[[129 135 132 140 157 113]
 [141 133 135 128 136 119]
 [119 130 107 111 122 133]
 [116 127 126 126 121 134]
 [154 119 138 116 145 104]
 [126 133 122 145 132 120]
 [114 146 115 135 118 138]]
|
[[154 119 138 116 145 104]
 [141 133 135 128 136 119]
 [129 135 132 140 157 113]
 [126 133 122 145 132 120]
 [119 130 107 111 122 133]
 [116 127 126 126 121 134]
 [114 146 115 135 118 138]]

[[142 142 117 138 128 136 123]
 [124 137 119 130 115 128 122]
 [120 117 129 125 119 119 115]
 [123 107 141 124 121 121 133]
 [134 144 124 137 121 133 126]
 [125 142 125 125 114 138 127]]
|
[[142 142 117 138 128 136 123]
 [134 144 124 137 121 133 126]
 [125 142 125 125 114 138 127]
 [124 137 119 130 115 128 122]
 [123 107 141 124 121 121 133]
 [120 117 129 125 119 119 115]]

[[120 129]
 [140 116]
 [154 117]
 [139 121]
 [137 125]]
|
[[154 117]
 [140 116]
 [139 121]
 [137 125]
 [120 129]]

[[152 133 131 137 118 138 106 116 127 109 143 147 121 139 128]
 [110 143 148 101 105 101 101 107 154 133 130 111 143 136 121]
 [114 153 109 152 145 125 115 115 106 104 101 123 146 129 152]]
|
[[152 133 131 137 118 138 106 116 127 109 143 147 121 139 128]
 [114 153 109 152 145 125 115 115 106 104 101 123 146 129 152]
 [110 143 148 101 105 101 101 107 154 133 130 111 143 136 121]]

[[123 123 135 127 139 121 123 131 135 134 139 141 121 134 133 105]
 [132 133 132 125 138 127 115 118 139 134 132 143 122 129 127 114]
 [130 125 137 122 140 129 117 126 142 126 137 141 125 138 129 104]]
|
[[132 133 132 125 138 127 115 118 139 134 132 143 122 129 127 114]
 [130 125 137 122 140 129 117 126 142 126 137 141 125 138 129 104]
 [123 123 135 127 139 121 123 131 135 134 139 141 121 134 133 105]]

[[127 104 143 118 130]
 [111 129 123 143 129]
 [ 99 122 136 129 111]
 [125 114 136 127 128]]
|
[[127 104 143 118 130]
 [125 114 136 127 128]
 [111 129 123 143 129]
 [ 99 122 136 129 111]]

[[131 105]
 [137 131]]
|
[[137 131]
 [131 105]]

[[125 123 135 122 129 122 106 143 138 108 149 156 125]
 [129 141 119 146 157 130 145 123 141 116 137 127 119]
 [122 143 124 130 118 120 114 142 142 122 142 130 143]
 [130 123 143 121 124 130 103 132 145 129 137 135 108]
 [108 141 139 111 117 133 115 140 140 137 137 130 121]
 [120 136 117 137 103 118 107 124 120 127 125 123 143]]
|
[[130 123 143 121 124 130 103 132 145 129 137 135 108]
 [129 141 119 146 157 130 145 123 141 116 137 127 119]
 [125 123 135 122 129 122 106 143 138 108 149 156 125]
 [122 143 124 130 118 120 114 142 142 122 142 130 143]
 [120 136 117 137 103 118 107 124 120 127 125 123 143]
 [108 141 139 111 117 133 115 140 140 137 137 130 121]]

[[108 137 153 129 136 128 151 129 119]
 [113 155 117 134 156 126 153 135 141]
 [115 117 124 128 136 125 153 137 128]
 [147 139 132 150 110 122 147 133 141]]
|
[[147 139 132 150 110 122 147 133 141]
 [115 117 124 128 136 125 153 137 128]
 [113 155 117 134 156 126 153 135 141]
 [108 137 153 129 136 128 151 129 119]]
---
[[125 134 101]
 [132 152 140]
 [126 107 126]
 [130 129 144]]
|
[101 152 126]

[[114 113 141]
 [128 126 138]
 [139 119 132]
 [154 128 118]]
|
[141 126 139]

[[123 131 119 113 120]
 [126 142 153 145 125]
 [140 124 127 136 142]
 [141 121 122 133 143]]
|
[120 145 127 121]

[[103 124]
 [119 126]]
|
[124 119]

[[143 145 106]
 [110 149 117]
 [112 127 143]
 [105 144 134]]
|
[106 149 112]

[[116 114 121 134]
 [124 103 137 138]
 [116 108 115 142]]
|
[134 137 108]

[[142 151 127 143]
 [112 129 147 140]]
|
[143 147]
